A state moves one step at a time under one of 7 hidden systems, and each row is a state written as 18 numbers. Each run below is a few steps of one system.
bek, path 1, 11 rows:
[[ 18  22  -8 -15   9  12   2  11  25  19  -7   9 -14  -3 -18   8  33 -15]
 [-32  11   7 -14  29   7  12  10  22  24  -9 -24  -1   7  -7   9 -23  -2]
 [ -1  18  -7   2  -7   2 -24  -6   8  27  14   5 -14  25  -7  28 -15  32]
 [ -6   3  16 -18 -26  14   9  12  -4  15  18   9  -8  -3  16 -27 -27  34]
 [ -1  -2  19  10  -7   2 -21 -27  16  -4   4  33   5  -9  26 -34   1  19]
 [ 22  -3  23  -5   0  20  -5 -29  17 -21  -3 -19 -20 -33   5 -23  13   3]
 [  1  20  27  15  21  -7   3   1  32 -41  -2  -8 -25  -4  -7   9   5  -9]
 [ 14  13  10  -9   2  19   6  -1  23 -21  14 -18 -11  36  -5  36 -16 -29]
 [  5   8  -1  13 -11   0  31 -14   9  -7  20  11   0  23  -2  21 -54  -7]
 [ 38 -27  -1  -1 -27 -12  24 -20   7  11  10  34  10  26  -9 -11 -25  13]
 [ 24 -45   2 -19 -10 -40  11 -18  14  -4 -18  14   6 -18   9 -33 -20   8]]
dupo, path 2 (11 x 18):
[[ 16  -1  14  14  -5  -3   5   3   5  -2   6 -10  -9   2  -7 -15  22  31]
 [ -8   0  18  -8  12   4   5  11   0 -24   4 -12   7   3  28   9  -1   6]
 [  2  24   0 -14   4  25   6  -4   1  -4   4   4 -10   5 -14  21  -8 -11]
 [ -6   1  -8  -3   3   2  30  -7   9  21  11  -3  17  10 -13  -8  -5  -3]
 [  5  -5 -10  -1   6  -9 -11 -11  11  17   2  14  19  15  12   9  13  12]
 [ 14  -8  -8 -20 -14  -6 -10  -6   6   1   2  15  -5 -18  24   0 -11   3]
 [-15   8   4  -6   4  -2 -11   2   4   5 -13  19 -13 -21  -3 -16 -17   0]
 [ -7  -6  13  12  -4  -6 -11  -5  14   8  -5 -16 -17   7 -13 -15 -16   6]
 [ -6   4  11  33  -2  -2  -2   5  -4  -5  13  -9  -6   9  14   8 -11  18]
 [ 10   2  16  17  -8  20   8   5 -10 -19   9  17   0  15   8   2  -6  -2]
 [  0   1   6   6   5  10  19 -23  -3 -24   4  11  16   6  -5  -3  -5 -18]]
viku, path 3 (11 x 18):
[[-14   1  -3  -6   7   2 -15  15   0  -1  -1 -26   6  27  -7  20  13 -25]
 [-21  14 -16  10   3  15   0  -3  -9  20  13 -24   8   8   6  23 -15  -6]
 [  0  12 -17  14   5  21  14   0 -14  35   6  14  16   1  -1   7  11  11]
 [  7 -14  -7 -23   4  14   9  -9  -9  20  -3  14  28  -3  16  -9  16  13]
 [  4   6  -6 -40   6  -1  -8 -14  14   2  -4   0   0 -22   9  -2  23   6]
 [ -6  13  11 -26   6   2  -4  11  29   5   4 -34 -18  -5  -9  -8  17  -4]
 [-28  17  19  12  20  11  -6  18  21   6   8 -31  -4  13  14   8  -1   4]
 [ -4  19  15  23   6  34   5   5   1  12  16  -3  -2  14  24  19 -17  22]
 [  3  12  17  -4   3  39  24  -8 -11   7  10  34   9   1   9  -5 -14  26]
 [ 13   1  19 -27  -4  15   9 -35  16  -7   7  37  12   0   1 -28   6  15]
 [  9   5  17 -28  -5 -22   9 -19  45 -22  13   3 -10 -15   3 -32   3   2]]
bek, path 4, 11 rows:
[[  1  -5  11  21   3  -2 -38 -34   9  -4   3  10   4  24  14  11  -4  27]
 [ 19   5  15 -18 -25  17  14  -4  -8 -23  14 -14 -21 -28  10 -12  -6  14]
 [ -5  13  23  18   8 -10  -1  -5  26 -32   6  30   2   6   7 -18   5 -16]
 [ 25 -10   4  -7   0  21   6 -31  19  -8   1 -31  -3   8  -4  12   0 -27]
 [ 10  11  -1  22  11 -23  29   0  16 -17   2   3 -11  -1 -12  24 -24   0]
 [ 27 -17  -2 -21 -13  -5   8   8  11   3  -1  14   2  39  -9  12 -16  -9]
 [ -6 -23  -9  -8  -9 -23   6 -16   0   6  -5   8   6  -6   7  -8 -47  -6]
 [ 26 -22  -8   8 -25 -25 -19  -7  -1   3 -11  16 -18  -3 -17 -20   0   4]
 [  1 -35  13   0  -5 -17 -10  22  -7 -19 -23 -21  -9 -10   5 -26  -3 -11]
 [  0 -11  -2  20   2  -9 -35   5 -19 -31 -20  -1  -8  -1   6  19   4 -25]
 [  1  -4  -2  13 -10  21   4  13 -41 -28  -7 -15  -4   2 -15  13   0 -30]]
dupo, path 5:
[[ -9   1  16 -15  -4  -3  17  -9 -11 -26   0  -3  -7 -25  -4 -24 -11  15]
 [-23  21  19  -1  13  -9  -5   5  14 -18   3  -9  -7  21 -23   0   8   7]
 [  7   9  -3   7  -7  -3  17   8  21  -2  23 -28  -5  20   2  18  -8 -11]
 [  8  10  -8  16  14  17  21  14   0  17   2  24  13   7  13  22   1  -8]
 [ 21 -26  -6 -12   1  18   5 -22  -3  11 -15  23  18  11   3  -1  -8 -11]
 [-10  -8 -15 -13   3 -22 -12 -32 -10   0  -7  15  16 -14  -1  -1  -4  13]
 [ -4   1  -1 -18 -18 -35 -21   9   7  -7   3  10 -17  -4 -10 -17   4  16]
 [-20   5   7   9  -3 -19 -16  25  17  -5   2 -14 -18  -9  11 -13 -13 -15]
 [  8   8  11  37   3  21  -6  14   4   8  -9 -11 -28  -1  -4   9 -10  -9]
 [ 10 -15  12  32   7  28  21  -2 -24   0  -6 -12   9  11   1   3 -10   6]
 [  4  -8   4   6   5  17   5 -19 -31 -23   2  13  26  23  -2  12  13  11]]
Difop, path 6, 11 rows:
[[ 31  12   1   4 -16   4   4  19   5   0  23  23  -7  13  27  19  12  30]
 [  0 -18  13 -28   5  17  25   3  -5  -8 -15  20  11 -23  28 -20 -23  -9]
 [  4  -1  -6 -14   7  14 -20 -51   9  21 -11  14   6  -6 -18  -9   7  10]
 [ -2  10   9  -8  -9 -24  17  -6  14   4  14 -21 -20  -7 -24 -15  -9  41]
 [-20  23  26   5   4  -3 -21  12  18 -22  13  15 -11   1  25  -2  -5  13]
 [ 23  -8  13  13  -7  32 -10 -20   3  -4  -7  -7 -20 -14  22   6 -32 -12]
 [ -4   9   5  33  17  21  17 -27 -14   7  -9  18   7  -8 -14   4 -14  12]
 [  8 -10  13   9  -9 -17   8 -28  -2 -25  15  12  12  36 -14  -1  -8  23]
 [ -3   9  -4  -8  -9 -32  -6 -16  -2 -44   7  16  -9 -22   4   4 -11  -6]
 [  8  16  -4  12 -16   0 -14  -7  15  -6  -2  24 -30 -10 -23  -9 -13 -33]
 [-11  -7   4  36  14 -16  -1   1  16  10 -19  -5 -12   6 -18   0 -30 -19]]
dif, path 7:
[[  4  -9  -3  17   9   3   1   3 -24 -10 -14  13   6 -13  13  11   0  -3]
 [ 14  -8  -2 -12   0   7   2  -1 -14  -9 -21   9  -7  -5 -21  -1   5 -13]
 [-12   7  -4 -14   0 -15  10 -13   2  -9   3  -7  -3  -5 -28 -12   7  -4]
 [ -4   7  -6  -3  -7 -23   4   5  20  -6  20  -4   3  14  -1  -4  12  -9]
 [ -3  -2 -12   9   2 -11   7  10  15  12   5  -4   4  -2  21  10 -13 -14]
 [  3  -9 -10  14  11   2  -9   4   0  20 -18  13   2   7   3  21 -11  -5]
 [  3 -18  -3  -3   1  -3  -7  -2 -16   9 -16  -7  -3   9 -15  11  -9  14]
 [-13   1  -5 -14  -9  -9 -12  10 -24  -4   1  -9  -1   4  -8  -2  14  15]
 [ -9   3  -5 -11 -14   3 -11  14  -4   1  10 -23  -2  -2   4 -12  21 -12]
 [ -5  10  -4  16  11   8  -1   4  11   7   2 -21   3  -9   8  -1  23 -15]
 [ 13  -3   3  14  21  11  15   1  11   5  -7 -12  10  10   1  17  16   0]]
Difop, path 8:
[[-11  -1  10  15   3   9   3 -17 -13   4  -3   2  -4 -28   5 -17 -19  25]
 [  4   3  25  21  -6   8 -11 -22  -3 -17   8  12  -3  15  -7 -15   4  22]
 [  6   0  19   9  -2  -5   5 -21   0 -41   3 -12 -13 -13   0  -2 -12   6]
 [  5  27   8  20   3  11  -5 -19   7 -26   5  15 -17  -3 -17  14  -5 -14]
 [  5   2   4  22   0  -5  18 -14  14 -13   5   1  -7  13 -14  11 -34 -19]
 [ -5   4 -12  23  10 -25  -2  -9   0 -10  -3  30   6  11  -1  25 -22  -8]
 [ 12 -17 -11   8 -20 -24  -8   4 -12  -8  -6  27  -7  11 -10   3 -25 -10]
 [-21 -13 -11   6  -6 -27 -20   7 -19  -5 -20  22  -3  -4 -14 -14 -12 -17]
 [ -9 -12  -8  16 -15 -21 -36  10 -14   0 -14 -10 -15  10 -25 -11   4 -14]
 [-22  -4  -2  25  -1 -11 -17  33 -24 -11 -11 -28 -11   6 -13   1   9 -14]
 [ -8  -2  -2  24  -1  14 -15  29 -28 -12  -4 -22   5  25  -2  18  21 -31]]
vomem, path 9:
[[ 20   3  -4  25  -2  16   6 -21 -32 -18   0  12   9 -19   1   2  33  10]
 [  1  -5   4 -24  15 -10  21  -2 -13 -32 -14   9  18  -3 -18 -10  30  -3]
 [-15   8 -15 -28  13 -25   4 -10  22 -21   1  -8   8  -9  -4  13   4 -31]
 [ 14  11 -22  -6  -3 -23  19   6  32  15  11 -19 -15   1 -12  23 -15 -15]
 [  1 -18  -9  11  -4  -9  14  24   7  42  -3   1   3  19   3   6 -35   3]
 [  3 -26 -14   4 -19  14 -28  -3 -22  34  -2  15  10  15  22   4 -17  18]
 [  2  -7  -2 -14 -24  17 -28  -4 -35  10  -7  12  -9 -18  -2 -23  15  27]
 [-20   5  16 -13   0   5 -24   7  -7 -12  -9 -11  -7 -14 -16 -39  38  -2]
 [-15  12  16   7  20   7  -9   4  19 -21  -2 -48 -11 -11  -1   0  26 -24]
 [  3  22   4  26  28  21  33  12  10  -5   3 -34  -3   2  -2  34   8 -18]
 [  8   0  -3  11  22  23  45  -9  -8  10   3   5  29  30  -1  36 -18  -3]]
viku, path 10:
[[ 16  10 -15  14  -9 -23 -16  13  15   2   4  24 -18 -13  18  20  -4   0]
 [  1 -15   6 -10 -10   7   3  34 -14   9 -18   7 -17 -10   0 -16 -20  -8]
 [-17 -11   9  14   5   0 -38 -14 -14  -3 -21  13  -2   2  -3 -10  -6   5]
 [ 12  -8   3   7 -23 -14  -8  -9 -19 -14   9 -20 -13  -1 -11  -4   5  30]
 [ -9   6   3   7  -2 -10   8  16 -26 -35   3   0   7   1  -8  -7  25  -5]
 [ 13 -12  -5  12  -2  13  -2 -19 -10 -22  -1 -17   9  10  -1  10   8 -33]
 [  2   4 -20  11  12 -10  23 -20  -3  -2  -5 -11   4  -7 -19  24 -11 -14]
 [ 10  -6 -22   1   6 -16  12  11   2  20  -5  10  15  26 -17  20   6 -12]
 [ -9 -14 -27 -21  -4 -15  -6   5  -7  22  -1   6  21   2  18  11 -10 -11]
 [ -6   6 -28 -12  -7   0 -24   7  -4  34  -5   6 -10 -24   2  -3   8  -8]
 [-10 -13  -6  -7   0   3 -15  12  -9  30 -15 -25   0 -15  -3 -22  19  12]]
dif, path 11 (11 x 18):
[[ -7 -18   3 -45  -6   2  11   3 -10  13  10 -29  19  39 -10   1  -5  23]
 [-24  18 -25 -17 -15   7 -22 -13 -14  21  30  -3  19  -5  26   2  17  15]
 [ 20 -11  -2   0 -16  26 -19  11  16  40   1  -7  -8 -12  22 -24  21   5]
 [ -8  -3  24  10  36  19 -13 -10  12  11 -21 -16   1 -22  21  -4  11  27]
 [ 21  12  30 -13  16  33  -3  -5   4 -21  -1  -6 -11  17   2  29  17  28]
 [ -9  25  18 -21   1  46  33  -5 -14  -1  19  -2   2  -3   3   0 -13  20]
 [ -7  12  11   0 -11  39   6 -29  -6   6  24  34  24  18   7 -30   4   5]
 [ 22 -10  10   1 -19  12   9 -45  11  -2  13  19   4 -23  21 -37  -4  17]
 [ 14   8  23  -5   5  -8  -6  -9  24 -19  -6  46 -13 -33  23 -23  -3  23]
 [  5   7  41 -18   4  10  -4  -2  32 -32  -7  19 -32  -6   8 -10 -40  -2]
 [-17  34  29  19  -2  13   3 -14  13 -26  14  22 -30   6 -12   4 -51   0]]
nid, path 12, 11 rows:
[[ -2   2  14  16  -4  35  -6  -4 -15   1   1  -6  -4 -11  19  -5  -8   5]
 [  2   4  14   8  13  23  11  -8 -20 -14  -7  17   9  -8   1  -4  14  15]
 [ 14  -5  18 -18   4   9  15 -23   9 -20   3  10   8   3   3  -7   2   8]
 [  5  24   5 -13   6   3  12 -19  30  -9  11  12  -8  -9  -4   2  -6  -9]
 [ 12  12   4   6  -4   8  13   4  29  16   4  19 -17   7 -13  -6 -17 -13]
 [ -6  -4   5  24  -1  -2  -7   3  12  15  -4  24  -7   4   9  -3 -34   0]
 [  7  -7   2  15 -14   0 -18   0 -20  -9 -11  29 -13  -4   7   6 -28   7]
 [ -7  -7  10  -7 -16  -8 -10  -2 -28 -34  -8  16 -10  -9  -9 -13 -17   4]
 [ -6   2  17  -7 -11 -13 -19 -13  -5 -42   0   1  -9  10 -24 -17   8  -6]
 [  8   7  16  16  -7 -14  -2  -7  20 -35  12 -22 -17  13 -20  -2   9 -16]
 [  4   7   5  34   7 -12   9  17  16 -20  10 -11  -2  28  -6  21   2 -25]]
vomem, path 13 (11 x 18):
[[-17  -7   3  12  -6 -10  -6  21  -2   0   8 -27   2  12   6  -8   2  -6]
 [  9  -6  -8  21  -4  19  -1   5 -11   2   3 -12   4  -1  19   8   7 -17]
 [ 16 -10  -4   7   5  20  13  -7 -21   0 -15   1   7  -5 -10   8  10  -4]
 [ -9  -5 -11 -13  15  -2   2 -13 -15  -4 -13   1  19   3 -15   8  15   1]
 [ -8   6 -16 -29  -1 -15   2  -7   4  -1  12 -15   8  -5  -5   6  12   2]
 [ -4   4 -12 -16  -7  -7  15  14  17  19  10 -15  -2  -8  -1  -8   0 -12]
 [  4 -13  -4  -1   2   6   2   4  17  35  -7 -11   0   3   7  -5  -9  -7]
 [  5  -8  -1   2   7  19 -10  -1  -6  31 -13  -5  -2  -4   9  11  -9  18]
 [ -8   6   7 -11   1  26  -8   4 -18  16  -3   3  -1   4  -2  -1   6  25]
 [-23  14  12 -13  -1  23  -5 -11  -7  -1  10  -5   4   0  -3 -20   9   9]
 [ -9  18  11   3   6  13   7 -16  14  -5  14 -12   1 -11   2 -18  20   2]]
nid, path 14:
[[  0  -8  -8   8   3 -21 -21   4 -17 -12  -8   1   5  16  -6  16  22  18]
 [  1  -8  -3 -17 -14 -14   3   8 -10 -21  14 -32   2   1   9   6   6  -1]
 [-22  16 -12  -5  10   1   0   9  -5  -3   4 -17  13   6  -8   7  25 -23]
 [ 10 -15  -9   9   2   9  10  -6   2  20   5 -33  13  16  -7   0  17  -8]
 [ -4   1 -17  12  17 -14  13   0   3  17   3  -9  20  -6  14  17  15  11]
 [ 11 -12 -23 -25  -1   5   7  12  -9  24  -5  -1  14  -2  17  16   8   0]
 [-20  -2 -17 -26   5   6   3  -2  -5  29  -6  -8  12 -21   6 -10  -2   3]
 [  0   0  -7 -15  -1   7 -16  -2  -1  34  -7  -6  -2 -10  -6 -14  24  20]
 [ -4   1   9  -8   2   0  -3  13  12  15   2 -16  -7 -23  19 -18  14  30]
 [ -8  14  15 -12  15  28 -12  20   3   8  -3  -3  -6 -10  23   3  16  12]
 [ -5   5  23  -6  12  48   9  -1  -6  10  -3 -10   0  -8  13  -6  -5  14]]

Name the system that made each run.
path 15 (2 x 18):
[[ -8  21   9 -25   5  17  30 -23  16   2  20   7  14   6 -13 -16   8   8]
 [ 15  17   1   6  -4  12   8 -22  42  20  19  18   1   2   6 -15   7  -4]]
	nid
path 16 (2 x 18):
[[  8   5  -3 -17  -2   7 -20 -20  30  10  10   8   6  13   4  -1  26 -11]
 [ 11   9  -1  11   3   4  21   5  28  21   3 -18 -20 -29   3  -4  -9  -6]]
	nid
path 17 (2 x 18):
[[  1  -7 -39 -16   4  -8 -10 -13 -15  -3  -7 -15  16  -7   7  35   8 -28]
 [ -7  17 -29   7  -7  -8  21  27 -22  17  -1   3  -8 -10 -34   3   2 -16]]
	bek
path 18 (2 x 18):
[[ -6  -6  -2 -23  26 -11   3  -2  15   5 -28  26   7   9  -8  17 -20  -8]
 [ -5  10  -9 -21 -11 -17 -17 -12  10   8   9   1 -13  10  -7  24 -31  17]]
	vomem
path 19:
[[-17  18  -3 -11  -6   7  -3 -12  -2   7   9  21  -5 -11   0  -1 -26  13]
 [  6   6   5  -4 -22  12  -9  -3  -5   4   7  24 -11  -5 -10 -27   0   3]]
	nid
path 20, 2 rows:
[[-28   5  -1   7   9  -1   7 -16   4  11   8  -6  17   8  -5  -5 -14  -5]
 [ 13   5 -12  17  -3  -7   2  -5  11  19  13  12   5   4  10   6  10   9]]
	viku
path 21, 2 rows:
[[-13   2 -12 -20 -11  26  -4  11 -25   8  16  13  19  18  25  18 -11  -8]
 [-12  -3 -12  -2 -12  27   5 -28 -26   9   4  -2  17 -21  -5 -26   4 -11]]
	nid
path 22 (2 x 18):
[[-11  23  17  -5   7  27   8  40  -5   9   3  -2 -17  23 -11  18 -10   9]
 [-24   9  11  16  -4  35  -1 -23 -10   3  17   0  17  24   3  -5 -27  -3]]
	vomem
path 23, 2 rows:
[[ -3  -2  -7 -14   2  10 -39  10   0  18   2  -6   3  10  41  33  -3  19]
 [  6  -6  -6  -8 -20  35  15   9 -35  25   4  -2   1 -25  21 -14  -9  15]]
	Difop
path 24 (2 x 18):
[[ 12 -21   0 -10   0  12  15   9 -11  16 -11 -14   4   3  -6  -4   0   3]
 [-19   7  -1 -16  10   0  -2  -1  -9   3   1  -1  19   6   0   1  19  16]]
	Difop
path 25, 2 rows:
[[ 11  -9   1  -4 -18 -36 -32   5   3 -25  -4  15 -17 -22   5 -26  27  10]
 [  1   2  21   1   2  11 -17  22   9 -14 -26 -14 -43 -25 -22 -21   3 -19]]
	Difop
path 26:
[[ 39 -18 -10 -10 -15   9  10  -7  -2  20  -9   7 -10 -10 -13 -10   1   2]
 [-27 -14   1  -6  17 -16  -7  -3 -12   2 -18   4  19 -15  13 -11  -1  16]]
	dupo
path 27:
[[  7  12  -9   3 -14  14   6   2   0  22  15   3  -9   0   2   3  -5   2]
 [ -8  -7   6   9   1  12   5  -2   0  14   2  15  18   0  16 -21   2   1]]
	dupo
path 28 (2 x 18):
[[ 18 -14  15  -9 -28  17  -1  28  -7  -4  -3  -7 -29   6   2 -10 -29 -13]
 [-39   3  -2  17  25  19 -11 -13 -18   8 -16   3  19  -9   4  -2  -5 -13]]
	Difop
path 29, 2 rows:
[[  8  -8  -2  16  28  26 -10  -2 -14  -5 -27  -6  10  -9  18  31  14  -8]
 [  7  13  -4 -22  14  23  18  -7 -24 -11  -5  -4   2   4 -26  34   8   5]]
	vomem
path 30 (2 x 18):
[[ 15   3  -4  -5 -10  -4   3  -4   4  10  -2   4 -14 -10 -18 -13  11  11]
 [-16  -9   8  -1   9 -16  -1  13   8  -2  -3 -12   7  -4  16  -9   1   9]]
	dupo
path 31 (2 x 18):
[[  2  -1   1  15   7   5  -5  13   0   9 -16  17  -3   5  -8  -2  11  -9]
 [ -7 -15   2  -8  10  11  -1   0 -14   4 -13 -19   7   7  -2   6  -2   3]]
	bek
path 32 (2 x 18):
[[-20   6  21  35   4  12 -18   3 -11 -21  -6   8  -6   8   4  -8 -12 -18]
 [ 19 -11   8  37 -12   7   8 -26 -15  -9   2   0  -7   8  -5   4 -25  11]]
	viku
path 33, 2 rows:
[[  1 -12   0  -3   4 -15  12  -6  -6 -18  -1 -17   6  -5   9   7  -9   0]
 [ 14   2 -13   1  -9 -15  -3   3   0 -11   2  17  -4   3  -6  10   6 -13]]
	bek
